In the rows, 128 means zero.
Each path below is one point turned by a fixed rotation once a step. After each direction that follows a path, write how fast that rotation turns it, in deg/step (0 if it stays still).
Each turn is a multiple of 5 degrees from 10 to 175, or 0.
Each row of a path follows its step; steps can be skipped.
Rotation 1:
step 1: [123 128 122 127 134 121 142 123 133 129 127 129 131 124 127 135 132 131
 130 125 128 127 127 117 143 131 108 125 127 138 123 129 143 136 137 126
 134 132 130 130 131 147 125 122 129 129 132 125 121 137 119 127 136 132
 132 132 135 137 120 131 123 131 132 136 127 123 135 130 120 133 134 132]
step 3: [138 134 124 132 121 126 134 138 124 119 122 125 126 126 114 137 127 131
 123 126 118 132 134 140 127 124 125 132 129 126 127 134 130 140 136 125
 128 135 121 126 119 135 115 131 129 118 131 121 121 124 135 129 137 139
 129 113 134 122 129 119 122 136 128 121 139 133 137 130 123 130 129 122]
step 5: [130 138 131 127 131 122 116 118 140 135 120 119 128 126 129 126 129 136
 131 123 117 122 130 117 115 128 130 126 136 133 136 132 131 137 118 119
 132 130 131 122 134 135 127 136 124 130 127 120 115 131 132 121 135 125
 121 131 133 124 124 128 125 132 135 124 136 121 129 138 112 123 126 135]
step 12: [125 133 130 122 135 120 121 130 129 132 128 129 132 126 122 137 136 131
 124 125 123 135 130 121 132 129 128 131 120 124 118 133 122 132 127 133
 130 134 124 136 115 131 132 126 134 119 136 127 117 126 121 139 142 143
 121 133 132 127 135 129 118 136 131 118 130 126 142 138 133 138 118 131]
step 14: [125 125 129 140 132 124 125 129 142 133 129 127 130 120 129 136 139 124
 135 128 120 137 134 133 128 136 117 126 132 124 131 125 130 138 133 123
 123 126 129 133 134 132 123 138 137 126 122 113 118 126 123 121 130 127
 128 138 139 135 117 116 122 134 129 134 132 126 138 123 112 132 132 126]
step 15: [135 120 131 118 137 128 125 124 123 116 131 124 128 129 121 131 137 133
 135 124 118 126 138 121 124 133 124 120 131 131 126 140 119 145 136 130
 126 127 128 121 123 135 124 123 116 128 124 118 118 131 134 120 126 131
 132 133 127 127 121 122 129 131 120 131 131 123 147 119 125 128 133 125]
step 20: [127 129 134 123 121 124 137 124 138 141 120 115 124 129 122 131 133 131
 125 123 122 131 126 117 128 129 121 129 140 128 123 129 127 132 145 127
 131 130 131 125 113 140 119 132 129 125 128 123 127 133 130 124 136 128
 140 121 136 127 127 132 120 132 134 128 137 133 139 113 126 126 127 131]
step 21: [128 129 130 118 127 124 139 131 141 130 136 129 126 126 111 130 123 122
 131 118 119 120 124 119 126 128 125 123 114 126 138 132 131 139 126 128
 118 124 134 126 115 137 120 126 127 118 139 129 125 133 135 133 132 128
 125 130 125 121 133 130 119 140 130 126 135 126 138 133 121 131 129 121]
step 22: [119 140 130 131 127 121 123 133 130 116 124 129 121 140 121 128 127 134
 128 124 107 128 131 129 125 134 129 128 129 130 136 123 144 129 116 118
 126 129 125 125 117 131 125 126 129 129 122 123 130 115 137 128 140 135
 130 132 131 126 129 126 115 139 129 126 131 126 133 138 121 123 126 123]
Directions:
[129 130 129 126 129 129 128 128 129 127 126 129 129 127 130 130 127 126
 130 128 129 129 126 127 126 127 129 126 130 127 132 126 129 125 125 127
 129 128 125 127 127 129 128 127 129 125 126 126 127 127 129 129 127 124
 126 127 128 128 128 129 130 128 126 130 130 127 128 130 128 128 129 127]
130
[128 129 127 124 130 126 129 128 126 127 128 128 128 127 127 130 129 129
 129 127 126 129 128 127 127 124 130 128 128 126 125 127 127 127 127 130
 127 128 128 128 128 129 128 128 127 125 126 129 127 129 126 127 130 127
 129 128 130 128 128 130 128 124 129 125 130 129 126 124 131 129 128 130]
90
[128 128 128 129 129 127 127 129 127 126 128 128 128 128 128 127 125 130
 128 125 128 128 129 129 130 125 126 129 127 127 129 125 129 129 129 128
 127 133 128 131 125 127 127 124 127 129 128 126 129 130 130 127 127 127
 123 129 128 129 127 131 128 129 129 129 127 128 129 128 129 127 128 129]
120
[127 128 129 128 127 129 127 128 126 129 126 129 127 129 130 129 129 127
 129 129 129 126 127 126 127 130 128 131 127 127 131 127 127 127 130 130
 127 125 129 126 126 127 129 127 127 129 128 130 132 132 128 126 129 130
 127 127 130 129 128 129 127 125 126 130 131 130 128 129 126 129 127 131]
35
[128 131 126 125 130 132 126 125 128 126 129 129 127 130 128 126 129 130
 130 128 129 130 129 126 127 128 129 128 127 128 131 129 130 130 128 126
 129 127 129 129 130 126 125 128 129 127 128 127 127 130 129 127 128 129
 128 131 127 126 130 127 127 128 128 128 126 130 130 129 130 131 128 130]
110
[126 130 126 128 129 127 130 130 126 128 129 129 129 130 125 131 128 129
 127 129 129 129 127 128 130 128 130 128 124 129 129 125 130 127 128 127
 130 126 127 127 128 130 131 127 126 130 127 128 128 127 126 130 128 130
 127 129 131 128 130 129 128 130 126 126 125 128 127 130 129 129 126 127]
70
[130 130 131 129 128 128 128 128 128 130 128 129 129 124 128 128 128 127
 129 128 129 126 127 129 129 127 126 130 128 127 129 128 125 130 128 126
 128 128 126 129 131 127 127 131 129 126 126 129 128 131 130 131 129 129
 126 129 132 125 128 129 126 131 130 128 127 128 125 127 127 128 126 129]
160
